Each path below is one point turned by a fixed rotation once a step. After each direction that follows a path, write how fast that rotation turns it, in degrees a step (0 if it stays still).
Each turn is a multiple of 5 degrees from 10 to 175, or 0.
Each row of a path follows its step; steps can be skipped.

step 0: [12.1,26.5,-27.3,2.9,-16.9,19.1,3.6,15.3,-4.0,17.4,2.0,-4.4,1.9,-1.6,4.9,4.8,15.6,-19.1,10.0,10.3,-13.3,-7.7,0.7,-12.8,-14.4,22.1,25.6,9.1,12.1,-33.9,-26.1,-5.9,16.8,12.1,-11.5,32.5,-25.1,18.6,26.2,-20.7,30.7]
step 1: [-39.1,37.2,0.5,28.8,22.6,22.6,-4.7,13.8,0.3,20.7,-13.9,-20.6,26.5,-17.0,-0.1,5.5,-10.0,-6.7,8.3,26.9,4.9,5.9,-2.4,4.7,19.6,0.6,7.2,-2.3,2.3,3.4,-22.1,-22.5,-17.8,3.2,20.0,16.4,-10.1,5.0,-35.7,-8.6,12.4]
step 2: [-41.4,9.9,-22.6,-7.1,-13.4,0.1,-11.7,-16.5,-16.4,15.7,-31.1,15.7,-6.2,-11.7,7.9,-2.4,20.0,-20.5,-1.1,-1.8,3.8,-17.4,2.3,-24.0,16.4,0.5,-16.7,-14.8,-10.1,-20.7,-12.2,-8.0,6.7,-10.3,-35.2,39.1,8.2,-20.4,-0.6,-17.6,18.6]
step 3: [-7.8,10.1,17.8,6.3,-0.1,11.0,-3.2,-19.8,-1.7,11.2,11.5,-21.1,28.4,-25.2,32.6,-17.7,18.2,4.0,22.8,-4.9,29.4,8.1,18.0,-7.1,12.1,17.9,34.2,-17.6,-21.5,-8.3,-21.0,-29.0,31.7,8.4,-5.9,6.3,-19.5,0.2,-6.1,2.6,3.7]
step 4: [-34.0,19.9,-14.8,33.3,-16.3,-12.1,13.5,15.9,-10.5,29.3,-10.3,-9.5,-25.1,-28.4,8.2,-1.6,-7.4,-20.6,10.1,21.6,-2.4,-14.0,25.1,2.7,-1.8,38.1,-14.5,-6.7,-3.2,-9.3,-13.9,12.5,29.7,8.0,4.4,-15.6,-0.4,0.7,15.5,-11.6,13.0]
step 7: [-22.7,-14.7,20.1,25.4,-1.4,24.1,18.5,-5.8,-2.9,35.9,15.0,8.3,-15.4,-8.9,13.1,-26.4,3.3,-11.9,-6.7,23.0,27.0,29.3,3.6,-1.2,35.1,0.7,-9.0,-13.9,-11.4,-20.2,-3.6,-8.4,-3.0,18.5,-12.1,20.9,-26.7,5.4,16.3,-7.2,-12.4]
step 8: [3.8,-16.5,-18.4,0.2,-2.5,-15.5,1.9,-8.7,-9.8,25.7,-5.5,6.1,18.3,-11.7,-2.4,14.0,-21.6,-26.7,-20.3,12.2,9.7,-6.4,17.6,3.8,48.1,38.0,4.8,2.2,15.5,-13.9,-12.4,-28.3,41.2,-17.0,-4.0,-9.3,2.9,1.6,1.7,-9.0,3.8]
step 10: [-33.2,-2.1,9.4,9.9,14.3,3.6,32.1,27.3,3.2,8.3,30.1,-8.9,5.5,-0.3,-14.3,16.8,-1.8,-11.2,12.2,-1.0,2.8,-23.6,21.1,-32.3,36.4,27.4,-11.9,-6.4,19.1,15.9,10.8,-26.7,-0.4,-7.3,-6.6,17.3,-9.2,-18.4,5.5,-16.2,-6.7]
step 11: [-8.6,-5.8,-12.3,-14.7,1.7,10.8,37.4,-7.0,-30.9,16.9,36.5,8.6,3.3,-21.7,-11.4,13.7,10.5,-22.6,-10.7,8.8,16.4,-4.3,-20.3,-13.7,24.1,-28.4,10.6,-17.1,-13.6,-25.1,-32.3,15.8,21.8,-7.7,9.6,12.5,-13.3,-7.6,8.4,-7.0,1.3]
step 12: [-1.7,-3.2,3.8,-7.8,-5.8,-18.8,38.0,-2.0,-9.7,11.2,-6.9,-11.3,20.5,-18.4,-10.6,9.5,13.8,1.3,-15.0,28.6,-8.7,-8.0,21.9,12.7,13.4,42.4,29.7,-8.1,-5.0,-14.3,3.2,-21.6,-16.9,-8.0,4.8,29.5,-33.5,23.0,1.2,-15.7,-8.8]
step 14: [-2.0,9.3,-3.1,-8.3,-1.1,-4.0,0.8,-6.2,-33.8,20.5,24.9,-5.4,33.8,10.1,-9.6,17.5,27.2,20.0,1.4,6.1,2.8,-14.3,22.6,4.0,27.0,29.5,-16.8,-13.1,3.2,-8.8,-3.8,8.8,9.0,14.3,-11.0,45.1,2.5,-32.8,-15.6,6.4,6.7]
Speeds:
[0.4,0.1,-5.6,1.2,5.1,11.2,4.3,-1.1,0.3,-0.2,-3.8,2.7,-2.3,0.5,-2.5,-6.7,2.9,-1.7,-12.4,10.6,-6.6,-2.9,-6.1,1.9,-3.3,-7.8,5.9,0.3,4.4,-2.7,2.1,-6.1,-4.5,-1.1,4.4,7.6,-2.5,4.4,-1.9,-3.9,-5.2] : 65
[3.4,1.6,-4.2,3.7,5.3,4.9,3.9,-8.9,8.2,-4.4,-2.4,-1.9,1.9,-1.1,-1.1,3.1,1.6,-0.5,4.3,-6.1,3.2,-0.8,6.6,5.0,-8.5,5.9,6.9,-3.0,-2.0,6.5,-5.9,-1.3,-8.4,3.8,-2.2,-0.5,-8.1,1.8,11.7,-2.9,-2.0] : 120
[-0.3,-7.4,6.8,-1.0,-8.1,-1.3,6.1,-3.7,-1.7,-8.0,-10.3,1.7,1.1,-9.8,-7.9,-6.0,3.8,0.4,-5.2,0.7,12.0,1.7,-5.4,-5.7,2.9,2.9,3.6,1.6,-5.8,-3.2,0.0,-3.5,-2.3,5.1,-0.1,-4.5,2.8,-0.1,1.3,-0.9,2.2] : 80
[-7.3,1.7,-0.6,-1.6,3.6,-2.8,-6.0,3.5,7.0,-2.1,3.2,3.0,5.6,-0.6,3.9,-0.2,2.1,8.6,1.4,3.3,1.9,5.4,-6.0,1.3,7.8,-4.2,3.9,4.3,-6.5,-0.4,-10.0,0.8,-1.5,6.2,6.8,-1.8,-2.9,-1.2,1.3,5.5,-14.2] : 175
[10.5,5.7,-6.2,-1.2,-9.0,7.7,0.9,2.8,-3.0,2.3,5.5,-4.6,7.6,-2.9,-2.3,-4.4,5.5,4.1,-2.7,-0.4,1.6,1.0,-3.0,6.9,0.6,1.9,-1.8,-10.2,0.7,4.8,-8.4,-0.8,-0.6,-3.1,7.2,-7.0,2.6,-3.0,-5.0,4.3,4.2] : 135
[3.1,-5.5,0.7,2.0,9.1,1.1,4.8,0.3,0.6,6.5,0.7,9.6,-1.4,-7.5,11.2,-2.5,-1.3,-1.7,-1.0,-0.7,-0.2,-5.9,-6.8,-2.1,6.4,5.9,-5.0,-7.2,1.2,5.9,3.2,-1.7,-0.2,-0.5,-1.5,-5.7,2.9,8.5,6.1,8.6,-1.4] : 20
[-0.8,-1.8,-3.5,9.8,-3.9,-5.2,-3.5,3.7,0.4,-2.2,-0.1,0.0,3.8,-0.3,-7.0,1.6,-1.4,0.3,-6.0,2.4,-8.5,-7.6,0.7,1.5,5.0,8.9,8.7,-0.3,-5.9,12.3,6.1,-2.0,2.4,2.0,-7.6,2.3,-1.2,-5.6,-5.3,4.4,-3.4] : 170
